128 stands for zero in the data rows.
Here are some points, each followed by its number:
[125 150 130 114 110 159 111 169 129 145  70 156  91  68 101 153  82 183 121 137 139 121 130 104 137 174  88] 0
[138 148 160 170 152 164 187 112 100 103 131 143 102 120  93 112 163 123 158 139  94 132 112 152 135 139 143] 1
[150 109  60 106 102 121  62 145 122  98 153 137 143 141 141 108 160  77 150 124 132 101 126 176  92 113 131] 2
[108 131 107 112 138 153 144 122 134 139 102 158 106  98  84 130  87 159 125 105 144 135  98 132 155 149 102] 3
[123 132 132 101 122  56 171 130 152 141 124 125 150 179 122 127 122 134 128 113 177 180 149 115  94  99 108] 4
[133 121 156 156 128 162  92 133 125 161 127  57 122  93 168 150 127 161  95 128 119 128 128  75 171 142 166] 5
[146 122 143 138 111 119 142 135 123 105 133 133 160 167 106 125 146 121 168 108 129 157 128 157 120 122 121] 6
[144 117 140 133 104 108 133 144 129 107 132 134 174 176 109 129 147 124 169  96 138 161 133 159 119 120 116] 7
[124 144 100  96 126 114 124 100 152 138 162 138 135 128 128  87 145  81 129 104 149 128 128 158 112 129 132] 8
[123 105  53 112 104 106  54 153 117  78 137 112 156 137 148  93 154  93 149 130 133 106 113 164  96  97 135] 9
[140 152 166 174 158 171 195 106  93 100 130 148  94 109  90 105 168 125 155 144  93 131 112 148 140 144 151] 10
[134 148 158 165 152 152 191 110 102 107 130 144 104 120  94 108 161 126 149 140 104 136 117 145 135 136 146] 11
[146 132 137 159 109 113 155 128 138  98 141 129 175 163 137 113 145 114 176 121 107 173 118 158 130 121 126] 12
[125 129 129 101 120  54 171 133 150 139 128 126 152 176 121 128 123 133 126 111 176 182 150 116  94 101 109] 13
[103 129 126 104 132 130 125 118 149 143 100 172 130 123 122 150  64 147 118 130 121 100 123 124 139 142  87] 14
[107 119  87  88 133  96 132 148 135 132  88 164 110 126 103 148  74 161 111 132 163 130 119 110 110 117  86] 15
[128 117 156 154 126 163  90 133 124 161 132  56 123  91 171 148 128 160  91 128 122 132 129  74 172 144 167] 16
[135 150 157 163 155 157 180 107 104 107 138 145 100 114  96 107 158 116 142 140  91 125 117 150 131 142 146] 17
[134 165 166 157  90 117 153 129 148 143 127 135 131 166 132 120 150 156 147 103 152 159 178 120 124 156 131] 18
[127 141 117  98 120 101 104  99 159 144 163 134 157 145 165 107 138  74 121 128 130 104 154 150 106 124 127] 19
[124 131 134 109 123  69 159 134 150 143 127 120 150 164 127 133 125 139 121 114 171 175 145 107 105 109 115] 20
[132 115 156 157 123 161  89 133 124 163 130  60 126  94 170 150 126 161  95 128 119 130 127  76 175 142 165] 21
[127 144  85  96 128 118 118  99 146 135 166 140 128 122 126  81 156  72 124 105 152 124 122 170 110 128 132] 22
[146 119 137 132 103 108 134 141 131 109 135 133 170 178 110 128 147 124 171  98 137 161 134 162 120 122 118] 23
[155 168 187 185 133 178 160 148  92 113 104 134  80  86 117 127 166 141 146 176  81 118 150 112 124 165 146] 24
[137 148 189 171 150 151 166 106 108 112 136 140 116 135 138 131 151 109 140 171  62  95 150 131 128 140 145] 25
[125 140 107  95 120  99  88  98 159 144 166 134 152 145 172 104 137  65 117 135 125  91 157 149 100 122 131] 26
[143 121 147 139 110 113 138 138 125 107 132 135 167 170 113 129 147 123 165 107 128 152 135 155 120 123 120] 27
[125 141 108  93 120 101  88 101 161 145 166 134 153 142 175 106 137  66 115 133 124  87 154 149 101 123 129] 28
[110  80 102 123 148  99 109 123 125 144 140  64 134 142 162 150 109 149  81 125 152 137 108  85 145  79 156] 29
[129  65 109 159 133 154  74 130 105 107 149  75 154 143 153 151 131 140 124 110 110 119  94 129 170 103 167] 30
[138 153 163 175 159 171 192 107  91 100 131 149  92 109  88 104 165 123 150 145  90 127 112 150 140 143 148] 31
[135 100 139  85 128  41 153 138 159 131 115 154 134 173 122 124 129 140 132 107 195 194 146 135  96 110 110] 32
[104 120 123 104 134 127 120 119 144 145 104 157 130 123 127 150  74 145 112 128 125 108 123 118 138 135  95] 33
[120 150 125 110 112 156 113 164 129 144  73 160  95  77 103 153  80 174 120 137 133 117 129 104 137 170  87] 34
[111  87 105 122 146  95 120 125 129 144 137  78 135 146 158 147 114 147  87 125 156 142 113  88 139  85 152] 35
[143 117 142 136 106 120 128 142 132 116 134 122 165 164 120 132 144 130 158 100 137 156 131 144 127 124 126] 36
[159 172 186 181 127 174 154 157  86 110 102 128  79  81 122 128 165 142 142 176  76 113 152 106 122 168 146] 37
[100 129 130 101 134 132 124 116 147 143  98 169 132 119 120 152  64 147 120 130 121 101 121 125 140 146  90] 38
[112  77 101 126 150 102 109 122 126 145 137  68 134 142 162 150 110 151  81 125 152 138 110  83 148  81 157] 39
[126 153 125 112 106 158 113 170 129 146  70 158  88  68 103 151  82 181 123 136 137 121 129 100 135 176  88] 40
[110  77 103 124 153 103 109 122 124 146 141  67 132 143 165 149 111 151  81 126 151 137 109  85 146  84 156] 41
[108 132  94 101 137 140 146 122 136 134 104 168 107 104  82 124  89 149 127 107 151 133  99 141 140 143  96] 42
[129 131 148 157 122 180 106 148 136 154 121  62 125  99 186 147 127 160  87 141 130 135 115  67 169 148 178] 43
[136 155 164 175 157 168 192 107  95 100 129 144  93 110  91 104 166 122 151 145  89 127 110 150 139 147 150] 44
[131  79 120 152 133 145  87 130 116 117 146  81 160 149 151 146 130 134 123 106 110 126 100 128 166 104 160] 45
[150 117  76 116 112 125  78 142 116  95 151 139 136 133 131 107 160  83 150 124 125 104 126 173 100 116 134] 46
[147 118 139 132 103 111 133 139 128 106 134 131 171 176 109 128 143 121 170 102 136 161 131 158 117 118 117] 47
[111  75 103 128 147 101 111 122 128 143 140  65 134 142 163 150 108 151  78 124 150 139 108  83 149  80 155] 48
[109  79 100 125 150 101 113 123 125 145 138  70 133 141 163 150 113 149  80 127 153 137 107  83 146  82 159] 49
[109  85 107 122 148 107 113 121 127 142 134  83 134 140 158 150 105 151  85 126 148 137 112  87 146  88 145] 50
[151 108  64 109 103 119  61 145 124  95 153 138 144 141 140 104 158  76 147 124 134 101 120 178  95 108 132] 51
[113 106 160 141 144 131 106  92 144 160 156  79 163 144 180 144 113 129  98 121 110 118 129  99 168 118 156] 52
[115 144 146 119 120  90 166 141 135 135 107 131 139 151 132 135 136 146 115 116 161 169 162 134 103 113 116] 53
[104 113  75  82 132  97 133 157 128 128  80 167  99 118  96 153  68 170 108 137 167 130 112 110 111 110  80] 54
[137 146 148 167 151 165 175 112  97 100 136 144  99 116  97 106 164 116 151 140  95 126 115 152 132 137 147] 55
[152 169 184 182 132 176 162 147  88 111 103 133  80  83 118 129 169 139 146 176  80 118 147 113 122 167 145] 56
[126 129 120  99 117  67 154 137 147 136 128 129 150 171 124 126 127 124 132 115 171 169 147 124  96 102 114] 57
[136 151 166 175 156 170 192 108  92  98 129 145  95 111  89 107 164 122 153 146  89 127 113 149 139 143 149] 58
[140 119 146 175 117 161  74 136 116 157 142  72 139 101 180 143 127 151 100 141 123 142 128  87 159 139 171] 59
[149 165 181 173 129 170 148 151  95 113 100 135  84  82 123 132 152 143 141 175  86 111 148 110 125 165 137] 60
[145 119 138 132 104 106 133 141 134 109 135 135 173 176 112 127 145 119 170  97 138 158 130 159 120 122 118] 61
[125 146 119 112 106 154 107 166 130 139  82 158  95  78 105 146  93 166 125 139 136 119 130 113 131 166  95] 62
[132 155 165 175 157 167 193 106  94 100 131 148  92 109  89 106 165 124 153 144  91 127 112 148 142 145 149] 63
[145 116  78 117 109 125  77 141 120  95 150 137 143 141 139 113 158  81 147 131 124 101 125 172  95 112 134] 64
[127 154 126 112 109 157 113 168 128 144  68 156  89  69 103 154  80 181 123 137 140 122 132  99 135 174  87] 65
[129 120 151 152 125 147 102 133 130 159 132  69 126 104 161 147 124 158 100 126 129 134 132  79 161 136 156] 66
[128 117 157 154 124 160  90 133 123 163 131  57 124  93 169 151 125 161  96 126 118 129 129  76 171 142 161] 67
[131 115 155 156 127 162  90 134 126 161 129  57 125  94 171 146 126 161  94 127 121 131 128  74 174 141 161] 68
[112  78 102 128 149 102 109 122 127 144 139  65 137 143 162 148 111 154  82 126 147 139 109  82 150  82 156] 69
[122 131 130  98 120  58 169 135 151 143 124 128 151 176 121 128 121 132 130 114 178 180 151 116  97 101 111] 70
[133 119 155 157 127 161  91 135 125 162 130  56 121  95 170 149 125 162  98 130 119 128 127  75 172 139 159] 71
[135 153 164 177 159 172 194 109  94  98 132 145  94 112  87 106 165 124 151 141  88 128 111 148 141 142 150] 72
[134 155 162 174 157 170 195 107  92 100 132 146  91 110  89 104 165 122 151 144  89 129 114 149 138 143 149] 73
[114  85 110 129 147 110 107 125 127 146 137  62 131 135 166 149 112 154  85 124 147 137 113  84 149  89 159] 74
[113 100 156 147 152 138 112  87 135 150 158  79 153 143 176 141 117 126  99 125 102 112 120 106 173 117 163] 75
[146 117  74 117 110 127  81 142 119  94 150 137 140 137 131 110 160  82 149 127 127 106 121 175  97 113 135] 76
[144 111  62 103 105 120  70 147 121 101 143 142 137 137 133 115 147  88 143 125 136 103 121 168  95 113 126] 77
[113 128 116 103 129 126 116 122 144 139 108 165 131 124 126 142  77 139 120 128 122 100 127 133 135 142  94] 78
[127 124  53  74 121  66  99 136 143 129 145 134 124 141 148 109 140  87 105 140 173 118 147 132  69  89 124] 79
[140 164 178 127 103 107 157 141 151 158 119 120 141 135 129 127 138 144 139 113 152 171 166 107 116 152 111] 80
[159 172 187 184 126 177 154 154  84 111 101 133  77  79 120 129 167 144 144 180  77 111 156 107 120 164 142] 81
[129  76 119 154 132 144  84 127 115 116 147  79 159 148 151 146 132 137 126 109 111 124  97 129 165 102 159] 82
[138 154 166 168 149 163 189 111 103 110 129 144  99 113  96 109 161 125 150 141  99 133 121 144 136 145 143] 83
[137 151 161 175 159 172 191 109  90  99 131 148  92 108  90 105 163 123 152 144  89 130 109 146 141 142 145] 84
[126 152 127 116 110 159 115 167 129 145  66 158  88  65  99 151  85 185 119 137 136 120 130 101 135 171  84] 85
[117  81  96 124 144 105 102 125 125 138 138  77 135 141 159 144 117 141  91 124 149 132 113  96 140  84 154] 86
[127 156 133 116 106 152 119 165 134 148  73 152  95  76 106 149  88 177 126 135 138 131 138 102 132 175  89] 87
[138 156 166 176 156 171 195 109  90 102 131 147  92 110  87 105 163 122 153 145  90 130 113 149 139 144 146] 88
[143 119 141 132 107 108 133 143 129 106 131 133 172 175 111 129 144 123 169  98 140 164 131 158 118 122 118] 89
[138 154 165 176 159 168 195 109  93  99 131 146  91 111  90 103 166 120 151 143  89 133 112 152 141 144 148] 90
[131 121 156 157 121 160  90 134 123 163 131  58 123  93 174 146 124 162  95 127 119 129 130  75 172 142 161] 91
[107 133 127 104 128 137 124 126 144 142  96 168 124 113 116 151  68 151 119 133 122 104 125 120 136 147  87] 92
[130 118 155 160 125 161  90 132 127 160 129  59 125  93 170 150 124 158  96 128 117 129 128  76 172 141 163] 93
[104 115  80  85 133 103 132 151 134 129  82 171 102 117  97 154  67 167 113 137 162 126 114 112 116 119  81] 94
[128 145  95 107 130 128 127 103 142 130 161 143 121 121 120  88 155  81 132 110 145 124 119 166 115 130 134] 95
[147 128 133 156 101 104 149 131 145  98 143 126 188 171 145 114 141 113 180 118 110 180 119 160 129 117 122] 96
[126 154 154 120 125 112 174 106 155 146 145 134 149 147 104 102 142 119 148  89 154 172 135 145 129 138 119] 97
[107 137 112 115 141 152 158 118 129 128 102 172 103  98  72 123  91 154 131 108 138 135  92 143 150 150 102] 98
[138 154 163 174 156 169 195 106  95  99 132 148  94 110  89 102 166 122 153 141  92 128 112 148 139 147 150] 99
[123 152 125 112 107 159 114 172 131 146  66 161  88  70  99 151  84 183 121 138 137 122 128 101 135 175  87] 100
[125 149 115 108 109 145 112 164 133 144  77 154  93  77 109 147  88 168 121 138 142 124 135 106 125 165  91] 101
[115  85 112 134 148 111 122 120 123 136 139  76 128 137 152 144 116 147  89 127 142 137 108  93 148  89 154] 102
[102 109  80  91 135 108 132 145 130 131  87 157 103 116 100 148  75 167 110 131 163 131 110 109 122 116  93] 103
[124 135 105  93 121  99  96 107 155 141 154 138 149 139 165 114 128  81 116 136 131  96 152 145 103 121 122] 104
[122 134 139 101 121  62 168 128 156 143 129 126 156 177 127 127 123 130 127 111 172 173 152 117  98 104 109] 105
[142 123 142 132 106 119 131 148 131 112 126 137 161 160 107 130 136 131 161 100 137 155 131 150 120 127 112] 106
[147 112  61 106 101 120  60 148 124  95 157 138 141 141 140 112 158  74 149 121 132 101 124 179  93 111 128] 107
[132 143 183 172 144 153 154 110 111 117 131 132 118 129 149 130 144 115 134 165  73 100 148 122 135 141 151] 108
[105 113  72  82 133  99 133 157 131 127  79 171  97 117  94 154  67 170 112 138 168 130 112 110 111 115  80] 109
[151 109  60 106 104 121  60 150 123  97 155 141 143 141 138 109 156  77 147 123 133  98 124 177  96 108 131] 110
[100 127 128 101 132 133 125 120 148 142 100 169 130 118 119 148  68 148 117 132 120 105 124 126 141 143  88] 111
[125 136 139 102 117  66 166 135 153 143 125 125 150 169 125 127 125 134 127 112 174 175 153 114  97 108 108] 112
[118 145 177 116 127  94 158  97 167 152 137 136 177 169 145 130 115 114 132 111 129 145 160 128 130 133 113] 113
[104 120 123 104 134 126 121 119 144 145 104 158 130 123 127 150  74 145 113 128 125 108 123 118 138 135  95] 114
[123 126 136 106 126  65 162 128 149 143 129 119 155 173 131 130 124 133 124 113 167 170 146 114 108 103 114] 115
[123 151 128 110 111 148 121 165 133 146  75 154  95  82 102 152  88 172 122 135 142 128 133 107 131 163  90] 116
[125 109  46 109  97 106  45 158 116  67 136 119 159 136 146  84 161  84 159 130 130 101 113 176  88 100 132] 117
[158 173 186 185 128 176 154 154  87 114 101 130  75  79 120 128 165 140 143 180  78 112 154 106 122 171 144] 118
[143 102  71 120 124 102  64 161 129  94 161 137 151 142 142 122 153  71 158 122 140  95 116 182  97 116 121] 119
[144 116 140 138 106 110 137 143 131 108 132 135 171 174 111 127 144 123 172 100 137 159 132 158 116 122 119] 120
[112 133 101 102 152 135 149 114 140 127 101 157 111  93  88 137  88 147 137 105 138 128  97 148 145 129  94] 121
[141 163 169 128  96 119 137 144 147 149 119 121 140 129 130 127 143 134 139 116 143 161 162 113 119 151 118] 122
[109  78 103 124 151 103 108 125 128 146 141  65 135 144 164 150 108 149  81 128 149 139 109  81 148  83 156] 123
[125 153 129 116 107 158 113 172 131 145  69 158  91  69 101 151  83 181 121 140 138 122 131 101 134 173  86] 124
[142 167 184 138 105 119 154 142 144 151 118 123 139 128 132 126 139 139 140 121 137 158 165 108 119 160 118] 125
[124 141 107  92 124  98  90 100 161 142 169 136 155 143 176 105 138  65 115 135 127  90 157 149  99 119 129] 126
[120 132 134  99 120  55 170 131 152 139 122 128 151 177 121 129 126 132 128 115 183 180 149 115  95 102 109] 127
[131 117 155 154 126 163  89 137 128 164 132  60 122  96 172 148 127 161  92 131 119 130 128  76 174 141 163] 128
[101 121 124 105 133 125 121 119 145 146 103 156 132 122 126 149  72 151 113 132 124 106 123 117 140 136  98] 129
[125 122  64  79 120  76 103 134 141 133 139 137 123 137 145 116 129  96 108 135 167 114 140 131  78  99 116] 130
[127 117 157 155 125 162  92 134 130 159 129  60 126  91 169 146 125 162  93 129 119 127 128  75 176 140 161] 131
[107 124 120 103 128 128 117 121 143 135 105 166 131 121 124 146  78 138 121 131 124 102 126 130 133 140  95] 132
[126 151 126 111 111 160 115 167 130 146  70 158  90  69 103 153  82 179 122 139 137 121 130 103 135 176  87] 133
[102 129 124 101 132 133 130 121 149 142  99 171 127 119 114 146  68 151 121 125 123 107 120 125 143 146  87] 134
[137 153 165 172 159 168 191 108  95  98 130 146  96 113  97 111 163 119 147 147  87 122 116 148 135 143 149] 135
[125 136 110  94 120  93  98 104 159 143 163 137 154 147 167 109 137  74 115 130 135 102 156 144  98 118 126] 136
[132  68 109 157 134 154  74 135 107 111 145  74 157 144 152 149 131 137 120 106 107 122  91 128 173 100 167] 137
[125 140 108  91 118 101  87  99 157 143 169 131 154 143 178 104 139  64 116 134 127  90 156 148 100 123 129] 138
[128 139 110  94 119  99  90  99 160 143 166 134 157 144 176 108 138  67 117 136 125  91 158 151 102 122 128] 139
[134 141 156 169 156 165 184 109  98 105 130 135  99 115  98 112 154 127 142 141  96 131 113 140 138 137 152] 140
[112  77 101 126 150 102 109 122 126 145 137  67 134 142 162 150 110 151  81 125 152 137 110  82 148  80 157] 141
Which three points above are nearest to each new point, looking only along the 6 directions in which the numbered points spread most? Their numbers follow each, nearest first.
[147 155 104 107  98 125  78 149 139 141 138 125 115  98 154 108 154  95 121 140 138 107 159 135  93 145 128] -> 104 19 28
[121 146 185 119 121  87 162  98 171 157 148 129 182 181 151 127 124 111 135 106 131 152 164 127 125 129 114] -> 113 97 105
[143 122 143 139 111 117 141 139 124 106 131 136 163 167 106 126 149 124 167 103 131 157 130 157 121 123 120] -> 6 27 120
[131 173 183 166  88 117 167 126 152 150 123 134 129 170 131 122 148 168 148 100 155 169 186 111 128 163 131] -> 18 80 125
[136 149 188 173 154 148 163 106 107 108 132 144 118 132 137 130 152 116 141 173  63  92 148 131 128 136 148] -> 25 108 17
[114  79  98 125 146 109 107 129 124 138 129  82 132 138 151 150 107 152  91 124 149 134 108  92 146  88 148] -> 50 86 49
[153 168 182 176 126 176 148 156  97 119  96 136  80  80 119 133 154 150 142 176  87 117 153 105 124 169 138] -> 60 37 118
[135 149 189 172 152 149 166 104 105 111 132 143 123 133 144 130 148 113 137 172  62  96 144 132 129 137 148] -> 25 108 17
[154 166 181 172 127 161 156 151  95 117 106 127  85  91 123 127 163 139 139 174  94 124 152 109 119 160 141] -> 60 24 56
[119 133 107 101 129 109 100 109 143 142 144 130 145 147 158 112 150  57 114 133 107 118 162 149 112 135 124] -> 19 104 136
[133 149 187 164 149 143 168 104 113 113 134 140 122 138 134 125 149 114 140 160  73 106 146 133 131 139 141] -> 25 108 17
[123 137 112  93 122 102  94 101 160 144 156 142 150 138 169 113 126  76 114 137 124  93 153 148 104 123 126] -> 104 28 136
[143 116  70 108 101 124  67 152 124 103 141 142 137 129 131 113 149  93 145 127 135 104 127 168  98 118 126] -> 77 46 64
[152 164 173 169 128 167 150 155  92 115  99 133  78  83 120 131 155 144 136 177  93 117 147 109 121 162 138] -> 60 37 56
[129 102  79 116 113 150  97 166 111  94  87 175 121 114  84 152  86 157 149 121 131 114  92 154 135 134  90] -> 42 121 3
[137 146 161 167 151 161 185 111  99 103 134 142 104 120  92 108 160 124 155 138  97 134 113 149 135 140 143] -> 1 11 83
[107  84  95 120 149 102 113 124 125 142 131  80 131 138 152 149 103 154  84 126 153 136 111  87 144  83 145] -> 50 35 49
[138 156 165 171 150 164 190 113 103 108 128 144 100 115  94 108 162 125 151 142  97 135 119 143 137 145 144] -> 83 1 11
[140 147 150 166 148 163 175 112  98 100 131 144 100 114  98 108 166 116 151 143  95 125 115 154 133 140 146] -> 55 17 1
[129 120 148 150 124 153  90 128 131 158 134  70 128 100 171 143 126 145  99 128 118 124 131  86 162 138 158] -> 66 93 128
[134 146 192 170 149 146 165 106 108 113 135 142 119 134 138 129 149 108 139 172  65  95 147 130 126 143 146] -> 25 108 17
[140 155 169 171 150 163 191 114 103 106 128 144  97 110  95 108 161 125 146 138  97 134 120 145 137 146 143] -> 83 1 135
[151 137 142 132 106 133 138 141 127 117 128 155 186 156 109 129 151 136 172  96 148 159 133 138 121 115 123] -> 106 27 120
[121 146 185 117 125  91 163  96 169 154 145 132 183 180 147 127 122 110 135 107 129 151 163 130 125 133 118] -> 113 97 105
[112  81 109 129 147 108 107 124 126 147 137  67 131 136 165 149 114 153  85 125 147 135 115  81 151  90 158] -> 74 69 123
[130 121 148 148 124 153  90 128 128 159 135  67 127 103 171 142 129 148  95 127 122 122 133  85 161 138 157] -> 66 93 128
[144 110  63 102 108 119  72 148 124  97 145 142 138 135 132 114 146  88 142 124 137 102 121 171  97 109 124] -> 77 110 119
[126 149 185 128 122 100 160 106 160 150 141 129 167 167 147 128 130 115 137 116 124 146 162 124 125 135 118] -> 113 97 18
[147 112  76 113 106 123  67 146 123 103 149 127 140 134 143 113 155  88 137 123 130 104 127 163 105 115 134] -> 64 77 46
[106  96 154 141 145 132 104  87 147 157 155  82 159 141 177 145 104 130  93 123 106 111 124 100 173 115 155] -> 52 75 74
[122 145 181 115 122  83 165  99 168 153 146 126 177 180 145 125 124 113 136 108 134 155 160 125 120 125 117] -> 113 97 105
[110  85 114 125 146 101 120 118 132 145 141  76 141 146 161 146 113 144  88 123 149 141 117  90 145  89 153] -> 35 50 49
[126 146 118 113 107 153 108 167 127 140  80 157  97  78 103 146  94 167 126 137 138 119 133 112 130 166  91] -> 62 101 34
[149 112  75 114 108 124  63 146 120 103 151 127 140 131 142 113 154  89 142 122 129 104 128 163 104 115 136] -> 64 46 76
[124 129 125 102 118  65 156 136 149 136 131 128 150 172 123 124 128 125 128 117 171 167 145 124  94 101 111] -> 57 70 105
[124 151 162 131 131 115 191  96 147 140 143 137 147 151  97 104 143 119 146  86 151 175 128 146 136 139 123] -> 97 53 113
[124 150 166 130 131 112 187  97 149 141 144 136 150 154 103 108 140 118 144  90 147 170 132 143 134 139 122] -> 97 53 113
[152 166 179 172 127 170 150 149  93 116 101 137  84  85 120 132 153 144 141 174  83 110 151 109 123 162 134] -> 60 37 81
[135 149 157 163 152 161 179 104 101 106 136 144 100 116 102 106 159 114 149 141  95 124 119 148 133 141 145] -> 17 55 1
[126 145  85  96 126 121 117 100 149 134 167 141 128 119 125  79 154  76 124 107 152 123 123 164 110 128 133] -> 22 8 95
[126 143  85  98 127 121 117 101 145 138 167 143 126 120 123  83 151  75 127 105 153 123 123 165 113 125 133] -> 22 8 95
[129 146 117 110 109 154 108 164 129 139  81 155  97  78 108 147  93 165 126 137 137 118 130 113 129 167  93] -> 62 101 34
[142 112  70 107 105 121  70 145 125 104 148 142 142 140 137 116 148  85 142 126 134  99 122 172 100 114 125] -> 77 110 2
[120 123 125 106 126  63 163 132 148 142 128 119 149 171 124 131 123 135 124 115 174 172 144 111 100  99 112] -> 115 20 70
[143 108  63 102 106 119  71 149 125 100 146 143 139 140 134 111 144  85 143 128 137 104 125 166  99 111 125] -> 77 110 119
[149 113  77 114 107 126  66 145 124 105 152 126 141 134 141 113 155  87 138 122 130 107 123 165 103 114 136] -> 64 46 76
[146 115  78 111 103 116  75 141 127 102 155 136 148 146 141 110 157  82 150 121 132 110 129 172  99 114 128] -> 64 119 76
[102 135 104 106 138 149 153 120 134 132  97 176 105  96  69 126  79 159 128 102 145 135  89 142 152 150  94] -> 98 42 121
[115 112 145 124 137 148 104 120 156 156 104 162 130  94 118 161  76 147 115 113 126  88 116 119 126 152  94] -> 92 38 111
[134 143 155 168 155 161 182 108  99 107 129 134 100 114 100 113 159 126 141 143  97 130 113 141 140 135 149] -> 140 17 11
[115  86 107 125 142 101 113 125 126 139 139  73 139 147 155 147 114 145  94 121 150 140 111  95 141  85 151] -> 35 86 50
[126  99  82 117 116 151  99 168 111  94  88 172 120 120  85 154  85 161 151 122 127 112  93 154 136 133  91] -> 42 121 3
[107  85 105 120 148 106 113 122 129 145 135  79 131 139 155 150 103 150  84 126 146 130 110  88 146  89 147] -> 50 49 35
[146 110  72 114 105 127  65 145 122 103 150 128 141 133 144 113 154  87 141 123 127 105 124 164 105 114 138] -> 64 46 76
[103 136 104 107 140 153 152 121 135 134  98 176 102  95  68 126  78 161 130 104 146 135  92 144 152 148  92] -> 98 42 3
[149 157 102 105  97 125  75 148 138 139 139 127 115  95 154 107 156  94 122 137 138 107 158 134  93 142 128] -> 104 19 28
[125 101  82 118 114 155  96 167 110  96  88 170 122 117  82 151  86 160 153 122 127 113  92 153 135 133  89] -> 42 3 121
[136 154 167 170 148 164 191 116 102 105 129 142  98 112  93 110 162 124 150 141  98 132 120 144 136 146 144] -> 83 1 135
[120 147 185 118 126  88 163  93 169 154 143 131 184 177 148 126 123 108 134 108 130 152 165 128 128 131 117] -> 113 97 105
[133 117 142 153 122 156  86 134 126 151 133  70 127 100 166 144 130 147 103 127 119 125 127  90 160 137 158] -> 59 66 93
[127 138 112  97 121  95 100 100 161 143 160 135 157 148 170 108 135  74 118 131 133 104 158 145  99 118 130] -> 136 19 139
[105 134 103 107 141 154 153 119 134 135  97 175 105  97  67 126  80 157 131 105 145 132  90 143 151 150  92] -> 98 42 121
[117  83  97 126 143 105 102 126 126 137 141  75 138 143 158 143 118 143  91 125 145 134 111  95 142  85 153] -> 86 29 49
[150 113  76 113 104 126  67 145 125 103 148 129 143 134 141 110 157  89 143 124 128 103 123 163 103 115 138] -> 64 46 76
[126 126 121 102 118  64 157 137 148 133 132 128 149 173 125 126 129 124 129 116 172 166 148 121  95 100 112] -> 57 70 115
[146 119  82 116 110 124  76 140 120  96 154 140 139 138 140 112 158  82 145 131 122  99 127 171  98 115 134] -> 64 46 76
[152 167 174 170 129 171 154 152  93 114 101 135  82  83 115 128 153 144 141 166  86 116 143 111 126 165 138] -> 60 56 24
[135 155 159 166 150 166 181 115 100 107 121 146  92 104  93 111 154 131 147 144  95 126 113 143 138 151 141] -> 83 135 84
[146 116  73 109 105 125  70 150 122 102 142 143 135 131 132 115 150  89 145 125 136 100 124 169  99 119 125] -> 77 46 64
[129 129 123 102 120  63 157 137 146 134 127 129 152 172 124 125 132 126 132 114 171 168 146 125  96 103 110] -> 57 70 13
[146 114  71 106 109 120  68 143 123 100 147 142 141 134 135 113 146  87 145 122 129 100 128 169 100 116 125] -> 77 64 110
[124 151 162 131 132 115 191  97 147 140 144 137 147 151  97 104 142 119 146  86 151 175 127 146 136 139 123] -> 97 53 113
[154 168 182 176 127 176 149 156  97 118  96 135  80  80 120 132 155 149 142 175  87 117 153 105 123 169 137] -> 60 37 118
[134 148 157 163 151 161 181 104 101 107 135 146 101 115 103 105 160 115 147 145  94 122 119 148 131 141 146] -> 17 55 135
[134 145 189 175 152 153 167 103 106 110 134 141 119 131 140 128 150 111 139 175  62  97 147 129 127 136 146] -> 25 108 17
[128 102  80 117 112 151  92 164 112  96  97 166 125 120  90 145  97 149 153 123 128 111  96 156 130 129  95] -> 42 121 3
[121 147 188 117 125  87 163  97 170 156 147 131 182 180 147 125 122 110 136 108 130 152 164 129 124 131 115] -> 113 97 105
[119 136 108  96 125 103  92 104 160 145 159 140 151 139 168 111 127  75 115 133 126  91 151 145 105 123 124] -> 104 28 136
[128 100  81 115 116 151  99 167 113  95  87 173 123 117  87 154  88 162 152 123 128 114  95 152 134 135  89] -> 42 121 3
[114  84 109 132 146 110 106 124 126 146 137  64 135 137 163 148 113 155  84 126 143 137 112  81 153  90 157] -> 74 69 123
[123 138 112  93 122 102  94 102 160 144 156 141 151 138 169 113 126  76 114 137 124  92 153 148 104 123 127] -> 104 28 26
[144 114  75 106 106 122  70 145 127 101 147 142 143 138 136 113 145  86 143 125 130 102 125 169 101 115 126] -> 77 64 46
[104 135 101 106 139 152 152 122 135 132  96 173 104  94  67 125  83 160 133 103 146 136  92 141 153 150  89] -> 98 42 3
[126 136 127 102 119  64 158 136 152 141 128 128 148 164 125 128 129 130 124 116 174 172 150 114  94 109 110] -> 112 57 105
[111  85 107 125 143  93 117 122 130 145 140  76 138 147 156 148 110 148  89 125 156 145 114  93 139  86 150] -> 35 50 29
[138 147 160 169 147 162 189 110  99 103 134 144 102 120  90 107 161 122 155 138  98 133 114 150 139 141 142] -> 1 11 83
